[121 139 123 120 149 127 113] => 149, 113

[[114 136 137 105 111]
 [123 140 142 121 122]] => 142, 105

[103 101 106 149] => 149, 101

[[122 147 148 119 150 121 122]
 [128 141 142 129 143 128 128]] => 150, 119

[131 118 105 104] => 131, 104

[131 100 129 108 122] => 131, 100
---
Input:
[[141 120 153 118]
 [116 146 108 152]]
Output: 141

Input:
[[117 134 106 136 135]
 [124 138 124 142 140]
 [138 124 149 122 123]]
Output: 117

Input: [120 153 126 113]
Output: 120

Input: [149 153 113 101 115 147 113]
Output: 149

Input:
[[104 103 107 149 108 145]
 [144 145 143 115 142 117]]
Output: 104

Input: [113 137 151 115 132]
Output: 113

Input: [104 118 118 120]
Output: 104
---
[[121 122 137 138 132 114 132 128 121 120 133 125 136 130 124]
 [120 147 143 145 131 123 107 126 143 135 126 141 126 115 123]
 [131 112 129 112 118 131 120 112 118 122 129 114 125 147 122]
 [144 124 128 137 118 131 113 107 123 120 119 127 112 117 116]
 [152 113 124 124 119 102 135 121 144 137 139 125 125 136 134]
 [141 121 130 116 129 140 151 138 134 118 115 129 134 111 128]
 [128 132 112 120 111 135 131 111 120 120 112 130 125 116 129]
 [123 146 135 146 114 123 126 129 114 126 121 140 136 118 123]]
124

[[143 136 137 133 133 123 145 119 141 135 129 122]
 [145 136 137 133 133 123 145 119 141 135 129 123]
 [145 136 142 133 132 126 149 119 141 135 129 125]
 [145 136 137 133 133 124 145 119 141 135 129 123]
 [150 136 137 137 136 120 145 124 145 135 131 123]
 [145 136 137 133 133 123 145 119 141 133 129 123]]
122

[[117 121 129 133 131 122 117 128 123 133 121 123 128 129 125]
 [128 120 151 110 150 135 142 103 104 110 108 109 104 104 147]
 [107 114 130 138 134 116 107 127 119 137 114 120 128 130 122]
 [127 137 103 142 105 122 115 151 150 144 148 145 150 150 110]
 [128 130 128 126 129 131 130 128 128 129 129 127 128 128 130]
 [128 127 127 128 127 127 127 128 128 127 127 128 127 127 127]
 [149 145 120 112 116 141 150 128 138 118 144 135 128 125 133]
 [125 126 128 128 129 127 126 127 126 128 126 126 127 127 127]]
125

[[129 129 118 129 134 137 116 136 129 118 131 125 132 131]
 [113 118 125 145 117 117 119 139 144 126 144 121 120 124]
 [124 138 128  98 116 143 130 113 136 117 130 121 117 116]
 [120 118 110 130 128 124 131 142 114 132 133 137 122 124]
 [121 131 119 118 119 142 125 137 105 136 118 117 123 122]
 [123 136 131 115 119 140 113 114 122 115 126 112 125 122]
 [123 125 125 128 136 142 114 143 127 137 136 130 147 118]
 [117 133 121 132 115 125 121 138 134 118 135 113 104 125]
 [107 138 120 127 111 127 127 130 117 132 142 126 128 120]
 [139 128 129 124 122 132 147 136 141 113 134 108 125 134]
 [126 136 119 119 129 141 127 125 112 121 118 125 135 115]
 [144 144 116 123 134 136 111 129 122 105 127 117 125 127]]
131

[[121 120 122 124 122 121 120 123 125 131 121 130 127 144]
 [119 125 127 118 121 118 118 122 131 132 127 137 130 126]
 [150 122 135 151 137 147 150 146 128 109 118 106 134 133]
 [125 133 121 125 128 128 129 122 121 126 132 122 125 120]
 [112 143 110 115 132 123 117 109 112 148 144 136 112 140]
 [129 127 128 129 127 128 127 129 129 127 127 126 126 126]
 [140 125 129 138 132 132 127 133 130 123 124 117 118 125]
 [132 135 117 134 137 136 133 125 115 130 135 116 116 137]]
144

[[123 123 116 104 126 122]
 [117 126 131 110 124 128]
 [134 119 131 116 136 137]
 [130 124 139 112 128 123]
 [126 122 133 130 129 126]
 [124 129 138 118 112 129]]
122

[[149 144 103 110 148 130 143 153 118 129 124 132 100 124 127 149]
 [148 124 116 125 121 100 129 143 135 137 130 135 131 130 129 132]
 [150 145 104 111 148 128 144 153 118 129 121 129  99 124 129 148]
 [131 129 126 127 128 127 128 128 128 129 129 128 125 127 127 129]
 [145 148  98 107 129 129 129 135 130 128 143 124 105 121 119 139]
 [145 125 115 123 126 107 128 139 134 134 131 133 128 130 126 131]
 [143 128 117 124 125 111 128 138 134 133 131 130 125 128 126 129]
 [140 131 116 123 125 120 129 134 132 131 135 130 122 127 126 131]
 [142 139 104 100 146 125 151 154 110 125 132 139 114 122 117 158]]
149

[[141 122 146 143 133 120 136 119 115 137 127 138 120]
 [127 114 137 134 120 126 138 125 124 133 143 150 132]
 [137 118 132 133 129 118 132 121 116 131 120 139 125]
 [130 134 146 145 127 128 135 126 138 139 129 152 126]
 [130 129 118 119 121 123 122 128 121 120 127 121 131]]
120

[[132 123 127 132 135 125 128 130 129 131 135 130 119 126 129]
 [122 121 130 131 132 120 138 151 137 130 132 127 121 134 125]
 [124 126 128 123 119 127 123 139 128 131 131 127 120 135 128]
 [132 120 133 133 127 124 133 147 115 128 130 132 121 130 126]
 [128 130 128 126 130 127 128 133 129 131 127 129 128 132 132]
 [121 125 133 131 124 125 131 141 123 135 131 136 117 136 133]
 [132 129 121 132 128 132 130 132 123 135 117 132 124 138 127]
 [127 131 135 125 122 130 128 136 129 129 128 127 121 136 119]
 [131 127 129 129 131 127 128 135 126 129 130 129 124 132 130]
 [128 126 129 129 129 128 130 136 128 131 132 130 125 131 128]]
129
---
[[130 144 107 136 126 150]
 [130 145 110 125 149 119]] yields 150, 130

[[128 129 116 136]
 [132 128 152 120]] yields 136, 132

[[120 136 141 133]
 [115 134 154 131]
 [122 119 122 130]] yields 133, 122

[ 99 117 137 151] yields 151, 99

[[105 123 126 127 111 124]
 [112 124 130 132 102 130]] yields 124, 112

[100 145 147 101 137] yields 137, 100

[[127 157 128 125 128 129]
 [135 108 123 126 127 126]
 [130 128 130 123 128 128]] yields 129, 130

[[119 129 137 121 130 127]
 [139 141 133 102 124 129]] yields 127, 139

[124 139 133 130 153 127 136] yields 136, 124

[133 146 120 131  98 143] yields 143, 133
---
[[140, 120, 147, 135, 100], [152, 124, 120, 128, 126]] ⇒ 147
[101, 117, 130, 149, 132] ⇒ 132
[[148, 127, 143, 116, 150, 147, 126], [111, 134, 118, 127, 112, 113, 137]] ⇒ 148
[[142, 152, 119, 137, 118, 145], [137, 108, 134, 111, 114, 132], [144, 108, 110, 141, 149, 129]] ⇒ 149
[128, 151, 121, 119] ⇒ 128
[135, 141, 117, 156, 131, 127] ⇒ 141
[[110, 101, 124, 129, 106, 103, 109], [146, 144, 122, 130, 153, 147, 143]] ⇒ 147
[[134, 150, 127, 128, 127], [127, 109, 126, 137, 116]] ⇒ 137
[108, 129, 156, 152, 129] ⇒ 152
[[116, 146, 125, 144, 156], [148, 120, 110, 138, 113], [126, 131, 114, 129, 118]] ⇒ 148
